In the rows, 128 means zero.
Each path below is one point turned by a fixed rotation once a step. After each direction that follows a path, write how fast that rotation turns it, in deg/step (0 if it stays still).
Each turn is a multiple of 5 degrees from 10 to 175, or 0.
Each row of a path follows its step; steps can be skipped.
path 1
step 1: [141 124 129 131 138 124 115 138 141 135 123 126 134 126 118 121 127 122
 122 137 123 113 134 142 130 129 125 119 132 135 119 136 128 135 122 112
 121 117 137 127 121 140 135 146 115 136 125 132 128 142 120 124 137 124
 140 130 130 133 134 130 126 140 132 120 125 110 124 123 137 131]
step 2: [140 128 132 116 126 123 140 117 133 148 144 122 128 130 135 128 133 125
 132 118 124 134 130 126 141 118 127 131 115 133 142 135 133 121 116 128
 127 136 132 148 146 137 131 129 127 119 140 121 133 135 124 125 124 139
 133 126 143 123 121 119 130 127 121 133 133 133 125 134 116 132]
step 4: [133 116 117 129 129 129 116 125 134 136 133 133 120 133 127 125 128 114
 121 142 143 136 131 134 130 135 121 117 147 128 140 121 127 125 127 117
 124 131 136 119 112 133 137 120 112 135 128 131 145 120 124 124 124 122
 132 121 124 133 146 129 128 132 113 131 136 124 132 128 128 116]
step 5: [141 130 127 126 110 130 129 125 138 127 129 123 120 134 132 134 121 144
 127 118 134 135 139 127 133 130 132 120 116 121 119 138 129 143 129 135
 126 137 118 139 128 142 126 138 130 136 132 131 124 125 134 126 127 135
 133 122 148 134 123 128 115 125 128 121 142 115 117 148 131 128]
step 6: [134 131 138 120 136 122 123 129 126 128 129 133 127 126 116 132 135 115
 131 129 118 123 126 124 127 122 125 129 121 129 134 125 117 113 120 137
 139 139 128 124 137 106 139 126 141 146 131 129 130 128 132 133 114 141
 132 136 126 137 137 122 125 129 145 114 120 135 117 127 143 125]
step 7: [138 119 122 129 135 136 121 125 133 125 122 136 132 113 124 121 126 129
 133 125 146 130 131 124 129 127 126 131 119 120 126 134 131 135 137 124
 123 131 143 134 136 117 150 109 119 121 125 128 131 132 122 137 133 112
 124 135 129 131 135 137 140 128 110 135 143 129 138 120 137 132]
step 9: [131 124 138 119 125 114 121 121 116 141 140 146 130 114 125 138 139 133
 132 131 114 125 137 118 141 117 118 139 135 123 142 126 141 115 123 133
 134 128 119 132 130 134 130 134 128 134 128 127 133 131 130 138 131 128
 128 116 138 145 129 133 122 120 129 126 122 126 116 124 122 136]
step 11: [137 117 122 129 132 147 139 135 130 141 128 130 127 138 127 119 133 121
 119 130 127 127 127 124 131 143 129 126 135 124 140 136 132 149 125 134
 136 139 145 116 112 118 122 134 133 144 129 123 129 128 127 120 127 122
 123 123 129 123 123 127 127 131 115 119 136 120 118 118 125 118]
step 12: [140 126 129 116 122 122 113 111 135 133 133 137 141 127 128 122 139 130
 130 120 125 131 130 133 120 128 115 133 125 128 113 115 123 129 126 133
 126 129 123 148 131 140 115 125 117 140 124 131 111 124 128 121 132 132
 126 125 131 133 138 129 113 108 131 120 136 122 120 126 129 130]
step 13: [129 129 125 122 140 125 137 126 139 127 122 131 122 118 129 146 122 114
 137 144 130 123 131 117 137 127 132 119 122 133 123 123 130 114 135 127
 125 132 122 148 125 117 142 136 125 128 133 142 129 135 131 134 128 143
 120 126 127 121 118 116 136 144 134 118 130 132 121 122 142 130]
step 15: [145 126 127 126 118 137 134 126 135 135 130 136 140 138 130 122 127 133
 127 137 118 135 128 143 138 126 117 135 120 139 135 135 132 117 127 127
 114 115 114 127 113 137 128 117 137 133 112 120 122 124 132 134 124 132
 119 135 132 117 144 124 118 123 129 132 143 126 131 129 124 130]
Speeds:
[127 131 128 129 128 128 133 132 129 126 127 130 128 128 131 131 130 126
 128 126 130 128 129 129 128 127 129 128 127 130 125 126 131 132 128 127
 128 131 126 128 128 128 126 127 132 129 130 126 133 130 125 129 126 131
 126 126 126 127 124 128 127 129 129 127 132 128 130 129 129 130]  135
[128 129 124 127 128 127 123 129 126 128 126 130 132 130 125 128 128 130
 131 128 129 125 127 128 129 129 131 128 132 129 131 129 128 130 128 126
 126 129 126 130 126 131 125 129 126 130 127 132 130 125 125 129 131 129
 127 128 129 127 127 126 126 126 128 126 130 130 128 131 128 128]  95
[130 127 130 130 128 123 129 125 127 125 129 126 127 125 129 129 123 127
 127 124 126 125 129 130 126 128 125 126 128 127 132 129 130 124 127 126
 129 131 128 131 128 131 128 130 130 129 132 129 126 127 128 129 129 126
 126 127 127 127 126 128 125 127 129 125 127 130 127 129 129 129]  100
path 2
step 1: [148 142 129 125 123 127 134 122 116 127 134 131 124 131 120 124 133 137
 127 145 121 132 120 126 130 131 123 128 127 132 115 116 143 134 139 129
 126 139 142 118 111 122 138 134 127 128 114 138 123 133 112 125 122 127
 118 132 123 122 134 126 122 123 125 110 140 124 141 121 135 130]
step 2: [121 140 126 123 130 136 124 120 144 130 133 124 133 152 141 124 126 140
 131 119 135 114 139 122 136 117 130 119 132 129 136 117 136 120 127 125
 115 127 127 139 129 118 138 143 123 121 133 126 127 131 126 130 127 132
 112 125 130 141 116 123 124 133 122 136 123 137 121 119 131 139]
step 3: [125 134 129 118 120 109 137 130 129 117 120 138 135 138 116 117 126 121
 131 117 119 146 132 128 130 120 129 129 127 139 124 138 142 136 115 135
 124 135 131 135 122 134 119 147 120 140 124 130 130 127 133 126 129 142
 142 135 134 126 140 121 135 133 126 135 116 118 131 139 133 126]
step 5: [107 130 131 129 131 149 123 122 133 122 127 130 132 137 125 129 129 124
 135 124 110 123 127 134 133 126 128 124 124 123 130 135 120 133 121 123
 123 117 126 135 135 137 119 120 120 116 149 122 122 121 133 138 145 120
 128 119 137 133 130 129 135 116 127 133 110 121 113 141 123 123]
step 8: [127 124 128 135 126 120 133 135 130 132 117 128 120 118 119 129 137 121
 124 135 117 136 107 137 132 121 125 141 136 114 127 135 120 121 130 114
 115 146 113 120 128 142 141 120 140 122 127 125 131 124 132 128 125 134
 136 125 136 126 127 127 126 126 112 119 113 128 120 140 123 120]
step 9: [150 132 128 134 127 126 132 137 125 134 138 110 120 128 119 137 123 125
 114 137 141 125 132 127 115 134 122 134 131 126 121 126 130 127 135 129
 135 122 126 115 134 110 136 121 129 133 128 123 129 133 125 127 109 125
 127 125 129 126 131 113 110 136 136 136 143 145 128 125 128 123]
step 10: [121 123 125 115 125 122 122 115 137 114 131 128 145 122 140 123 139 142
 145 140 135 122 124 148 128 112 129 127 127 117 138 126 133 121 130 134
 123 129 114 111 129 122 129 128 118 131 128 120 125 123 128 131 129 135
 115 127 123 127 136 138 129 133 131 130 127 147 127 128 132 125]
step 13: [113 132 138 114 131 136 117 121 127 119 132 132 127 140 117 111 130 140
 138 120 120 129 123 135 128 122 124 124 121 129 132 127 130 124 123 121
 125 121 132 145 108 135 132 136 128 123 113 130 142 123 124 121 129 133
 118 131 130 127 125 140 130 135 122 117 103 124 125 123 133 127]
step 14: [136 134 118 138 122 127 116 130 138 135 134 136 119 144 121 136 119 114
 128 108 135 142 142 115 144 135 135 121 127 135 117 137 130 136 133 131
 132 120 140 139 131 129 122 136 119 133 124 137 132 133 131 126 127 121
 142 133 129 132 116 125 130 130 134 128 136 126 130 135 143 133]
step 15: [106 105 133 136 134 132 120 120 137 115 132 140 140 117 134 137 127 122
 139 121 116 113 127 129 117 127 130 131 127 139 134 126 128 129 127 133
 136 129 128 129 137 131 126 145 136 123 135 120 132 130 121 126 136 132
 143 123 132 126 132 113 140 126 125 126 132 111 131 121 124 130]
step 16: [136 127 132 120 132 130 124 126 123 135 124 115 111 127 113 142 128 117
 130 133 116 132 126 129 125 149 122 132 119 120 122 127 126 130 125 120
 128 129 123 132 128 143 108 124 143 117 136 136 124 130 130 127 135 122
 127 129 139 131 130 141 132 141 135 125 106 119 128 130 122 137]
Speeds:
[125 126 130 130 132 129 130 125 130 126 125 127 132 127 127 127 130 129
 129 128 126 127 132 127 129 125 128 130 125 126 130 128 130 126 126 131
 127 127 130 127 129 125 127 124 130 124 128 128 128 129 128 126 125 128
 130 128 129 131 126 129 129 128 124 128 127 129 126 127 129 128]  140
[130 128 128 129 131 129 131 130 127 128 126 128 131 130 125 129 124 128
 129 129 128 127 127 129 131 126 124 131 131 129 125 131 129 126 127 132
 129 127 129 129 129 130 128 129 127 129 125 128 128 130 131 126 126 130
 129 128 129 127 127 127 126 126 132 128 134 126 128 131 126 129]  130
[127 128 128 130 128 128 131 131 128 128 126 129 128 130 130 132 130 130
 130 128 128 128 127 128 128 126 130 124 127 129 128 129 125 128 127 134
 128 124 125 127 128 130 129 131 126 129 132 125 128 130 127 128 131 125
 127 127 127 127 124 126 127 128 128 129 128 131 127 125 130 128]  145
[130 127 128 125 128 131 131 130 127 129 133 124 130 132 127 128 127 125
 128 132 124 127 127 129 125 129 128 131 127 126 127 126 127 128 128 129
 128 127 129 125 127 129 128 127 129 126 127 128 128 123 127 130 129 127
 128 128 128 126 123 126 127 128 124 127 127 124 124 127 129 129]  95
[126 126 127 128 132 130 128 132 130 128 128 130 126 127 126 129 130 126
 128 124 126 125 127 128 130 131 127 129 133 128 132 128 128 130 126 127
 131 128 129 125 130 128 126 127 131 128 130 130 129 127 127 125 131 127
 128 131 129 127 127 130 127 128 130 126 129 128 127 128 132 124]  40
[129 125 134 131 129 128 127 126 130 130 130 128 129 128 133 126 128 129
 127 130 129 128 129 128 130 130 131 131 131 127 128 127 129 128 124 127
 130 124 128 128 127 124 128 130 127 128 127 125 127 130 126 129 130 127
 128 127 129 125 130 124 127 126 129 124 131 129 130 127 129 129]  135
path 3
step 1: [119 113 116 125 131 121 129 136 132 144 122 113 127 111 140 135 113 134
 128 127 115 142 136 128 127 138 135 135 108 144 120 133 138 127 141 127
 134 132 135 126 138 143 121 127 124 122 130 127 122 129 121 123 132 125
 131 129 134 119 143 128 131 128 132 112 122 144 135 123 126 128]
step 2: [125 143 125 123 113 129 129 137 126 119 118 139 122 114 131 145 126 135
 133 122 128 139 135 134 130 140 130 139 133 136 123 128 132 115 126 122
 108 139 133 143 140 121 129 122 129 136 146 121 117 124 134 131 127 131
 127 139 126 117 131 135 139 121 128 117 115 139 113 138 126 134]
step 4: [131 125 119 128 125 143 126 119 139 123 147 131 121 123 114 131 121 116
 140 127 125 128 118 126 122 123 138 134 140 122 134 147 124 117 121 123
 145 119 121 129 131 116 120 136 122 138 134 125 126 130 129 142 134 125
 118 119 130 126 123 115 147 130 127 140 137 136 126 130 140 143]
step 5: [124 127 118 126 128 135 147 119 127 120 143 118 132 123 115 122 118 139
 117 117 113 121 118 110 122 123 119 125 122 115 127 136 129 116 120 126
 139 114 143 131 126 115 123 133 129 119 128 127 134 129 111 126 134 123
 137 127 130 135 135 121 121 130 125 110 126 137 140 136 123 134]
step 8: [131 110 131 113 141 128 109 133 131 128 125 128 122 121 128 135 125 122
 129 138 134 128 137 129 127 139 131 135 129 125 124 126 139 130 126 124
 129 126 139 145 143 129 132 133 149 141 130 117 107 146 128 141 112 128
 133 139 122 119 122 126 138 124 126 120 129 132 130 123 139 134]
step 9: [139 136 125 123 129 134 128 114 128 129 136 131 136 129 123 148 115 115
 131 133 126 124 136 128 133 136 127 135 125 123 116 119 140 112 107 130
 128 121 138 130 121 135 127 122 137 133 128 126 121 143 124 121 131 115
 117 132 124 125 134 136 135 121 117 134 132 126 124 160 125 123]
step 10: [144 128 127 135 144 145 131 111 115 143 131 132 129 121 117 145 136 122
 137 135 130 120 127 120 137 127 125 118 132 120 131 136 132 126 130 131
 140 117 131 132 125 134 122 115 116 127 134 117 130 114 122 122 126 114
 120 122 131 126 138 134 133 127 132 131 116 147 124 124 141 138]
step 12: [132 127 121 128 131 126 130 131 138 122 123 138 111 119 124 130 131 133
 121 126 115 116 130 122 116 139 131 128 122 133 112 138 122 128 128 127
 145 137 136 133 118 134 111 121 133 131 113 126 125 119 122 138 110 137
 153 123 144 124 131 121 119 136 124 124 114 123 133 118 122 128]
step 14: [137 130 130 142 132 127 130 111 127 113 122 131 131 121 139 143 140 132
 116 123 129 129 135 127 133 120 129 132 141 122 124 120 137 116 143 135
 119 116 133 145 132 127 143 121 131 121 120 130 108 134 132 143 122 134
 138 116 119 124 129 132 143 127 128 114 130 130 132 135 137 137]
step 15: [133 108 123 137 141 126 141 114 138 121 125 135 133 128 131 139 112 119
 127 131 137 129 130 130 134 120 119 121 130 130 128 134 150 137 130 134
 132 123 132 124 124 124 136 132 137 127 141 118 111 130 126 127 126 138
 115 125 131 120 134 127 139 127 130 144 150 126 126 136 115 140]
step 16: [145 127 107 136 127 144 135 119 141 118 137 133 128 113 106 144 125 143
 122 135 136 121 124 139 126 129 127 124 133 122 124 137 133 138 106 128
 125 122 131 125 141 144 121 130 119 123 125 125 132 119 118 123 126 132
 123 126 124 126 115 124 125 132 125 130 134 138 122 131 123 126]
Speeds:
[127 131 129 127 126 128 130 128 131 128 126 130 130 126 130 126 127 125
 128 127 129 126 125 128 125 129 129 132 126 130 129 131 124 126 131 130
 129 128 126 129 127 128 128 123 130 127 132 130 127 124 127 129 129 127
 131 126 131 127 128 129 128 125 128 130 127 131 130 129 131 129]  40
[128 124 125 128 128 128 131 131 129 123 126 126 127 126 128 127 129 126
 127 129 131 128 123 127 125 128 128 125 130 129 129 128 127 128 129 132
 125 128 133 129 127 126 128 131 129 126 125 130 127 130 128 128 128 128
 127 126 128 133 129 132 130 129 126 129 129 126 130 127 129 127]  45
[127 128 131 132 134 128 126 132 129 127 127 127 127 129 128 127 128 129
 129 128 130 128 127 129 125 127 131 130 126 128 129 127 129 126 130 129
 130 128 129 126 128 128 129 130 124 128 129 125 126 131 132 130 127 128
 129 126 127 128 129 124 127 129 131 132 131 131 133 129 128 131]  100
[126 129 127 128 128 127 125 129 130 128 124 128 124 130 129 131 128 130
 131 127 127 129 129 128 130 127 130 126 132 127 130 125 129 126 128 127
 128 129 129 130 127 127 129 129 130 129 128 133 127 124 127 128 125 126
 129 129 126 125 129 128 128 123 125 129 132 128 131 131 130 127]  65
[129 126 127 130 125 128 126 130 127 124 123 126 128 132 131 132 124 128
 128 128 126 128 128 127 129 131 127 129 127 126 129 128 127 130 131 129
 127 126 127 128 128 128 124 128 129 128 125 128 129 130 132 130 127 127
 131 132 130 129 126 128 127 127 131 128 126 131 125 128 128 126]  65
[129 127 130 129 127 130 126 131 130 128 129 130 128 127 128 128 124 125
 128 133 127 131 130 130 129 130 129 131 131 129 131 130 126 127 127 133
 127 126 127 125 128 125 129 131 128 127 128 127 129 127 125 127 127 127
 125 126 127 124 129 126 126 127 132 125 128 125 127 127 128 127]  155
path 4
step 0: [136 120 112 138 144 117 131 126 127 126 129 119 124 150 132 138 130 137
 131 143 126 129 124 134 134 131 122 123 124 135 120 131 137 127 123 125
 118 129 120 138 124 129 128 141 118 132 123 126 128 124 123 128 124 127
 134 127 126 130 131  98 120 130 131 128 124 127 127 133 135 116]
step 1: [126 125 122 124 124 138 120 131 135 134 129 137 142 128 135 130 140 138
 110 130 123 137 128 129 125 134 112 130 122 143 123 143 122 123 122 120
 115 120 122 127 142 131 135 118 125 143 123 133 133 113 124 128 132 133
 127 137 133 133 137 136 131 117 129 122 136 122 119 122 134 124]
step 2: [124 111 120 121 116 134 125 135 121 115 130 131 122 142 139 113 128 132
 127 138 132 116 126 122 126 136 127 127 126 129 132 121 118 137 116 128
 146 122 121 127 124 135 129 119 140 135 129 132 121 123 140 133 127 126
 127 134 128 144 129 126 130 142 122 128 138 118 139 131 120 131]
step 3: [118 143 117 129 145 138 123 128 127 115 117 131 121 130 127 129 117 127
 131 133 143 141 119 120 126 143 131 133 127 130 130 116 116 123 124 118
 123 131 130 123 120 134 126 122 134 119 119 111 134 133 123 128 128 133
 127 146 125 131 136 120 123 116 132 134 123 131 136 131 128 133]
step 6: [126 127 113 127 140 117 127 143 125 123 126 124 117 131 124 132 135 136
 135 130 130 116 125 121 122 138 138 127 136 126 122 125 127 146 136 118
 122 123 119 132 138 123 128 136 132 135 115 126 118 130 127 135 128 129
 106 122 127 112 131 132 124 121 119 121 127 136 121 136 140 134]
step 8: [120 121 120 128 130 128 140 123 115 139 117 131 126 134 135 128 121 140
 122 121 125 131 130 129 133 135 119 126 125 130 124 138 129 134 126 130
 127 151 119 133 132 130 123 122 119 131 134 118 117 109 138 138 119 123
 131 126 138 138 120 122 131 134 134 125 137 132 144 121 140 135]
step 9: [136 129 131 118 147 122 129 113 122 121 128 134 134 127 140 124 131 112
 127 134 130 122 130 132 118 138 122 137 119 142 124 126 115 132 129 108
 127 122 140 128 132 120 126 124 136 125 129 127 133 121 118 147 122 125
 118 125 136 137 136 121 127 128 119 128 132 120 127 123 134 127]
step 10: [129 122 125 126 133 133 126 122 118 139 127 134 133 133 125 119 127 141
 132 136 128 130 113 136 135 125 125 119 144 134 117 112 123 136 120 109
 125 121 125 132 140 132 124 134 142 124 128 130 128 136 133 123 131 136
 138 136 110 134 132 126 132 140 138 135 126 123 127 126 130 117]
step 11: [125 124 107 117 128 131 118 134 129 120 130 131 133 137 140 117 119 138
 110 134 132 138 123 128 138 121 128 134 132 127 107 135 133 132 129 132
 134 129 134 124 126 128 127 126 111 120 113 117 130 124 123 124 119 131
 138 129 131 132 128 123 113 120 128 126 123 127 121 130 118 123]
step 12: [127 126 107 120 131 126 120 131 139 123 123 128 123 143 131 125 148 128
 135 129 118 132 126 122 122 129 127 135 132 130 136 133 124 131 118 132
 127 132 125 119 124 127 122 127 130 133 142 133 121 110 117 137 143 129
 116 139 120 133 135 127 128 129 126 123 132 143 114 121 118 124]
step 13: [122 119 118 133 135 145 124 138 121 129 131 125 126 125 136 126 123 121
 135 125 132 131 117 117 128 137 133 119 122 142 142 126 129 133 122 136
 129 111 120 136 131 127 131 129 128 133 124 138 136 122 128 127 135 115
 134 137 121 136 136 127 117 131 119 128 112 127 136 143 143 129]
Speeds:
[127 128 128 129 126 127 130 127 127 128 128 128 125 128 130 129 126 130
 131 130 129 130 127 128 130 132 129 128 127 124 127 129 126 130 129 129
 129 124 132 122 130 128 130 129 130 127 126 128 129 131 132 127 126 132
 127 128 126 126 129 129 126 128 128 127 129 131 131 128 129 123]  95
[128 129 130 127 129 132 124 125 129 126 129 128 127 126 129 129 128 128
 127 128 132 128 126 125 129 126 130 131 128 127 128 132 128 128 127 128
 128 126 131 127 124 124 130 130 126 129 127 129 130 130 124 130 124 126
 130 129 132 130 129 127 129 130 129 126 128 124 127 131 131 127]  170
[128 129 128 129 127 130 124 127 127 128 129 129 128 126 128 125 130 129
 124 132 128 129 128 130 125 132 129 126 126 127 129 126 130 126 122 127
 129 127 125 128 127 128 130 127 125 126 128 128 127 127 126 128 129 129
 129 130 127 128 130 127 125 129 127 125 127 130 130 129 123 124]  35
[129 126 127 126 130 131 133 130 129 130 131 130 127 126 130 129 124 127
 126 128 127 129 126 125 130 131 129 127 128 125 126 128 131 124 128 126
 126 129 126 130 128 130 129 132 129 126 126 129 127 127 126 126 126 130
 127 132 130 127 129 127 126 129 129 127 127 129 129 126 130 133]  140
[130 126 127 127 127 130 132 129 126 128 128 133 131 128 129 128 131 128
 124 127 128 125 130 126 126 132 127 128 129 126 127 130 129 128 129 134
 129 129 128 126 125 127 125 128 130 127 128 126 127 127 127 129 126 130
 127 126 129 132 126 132 128 127 129 128 129 128 127 129 126 125]  110
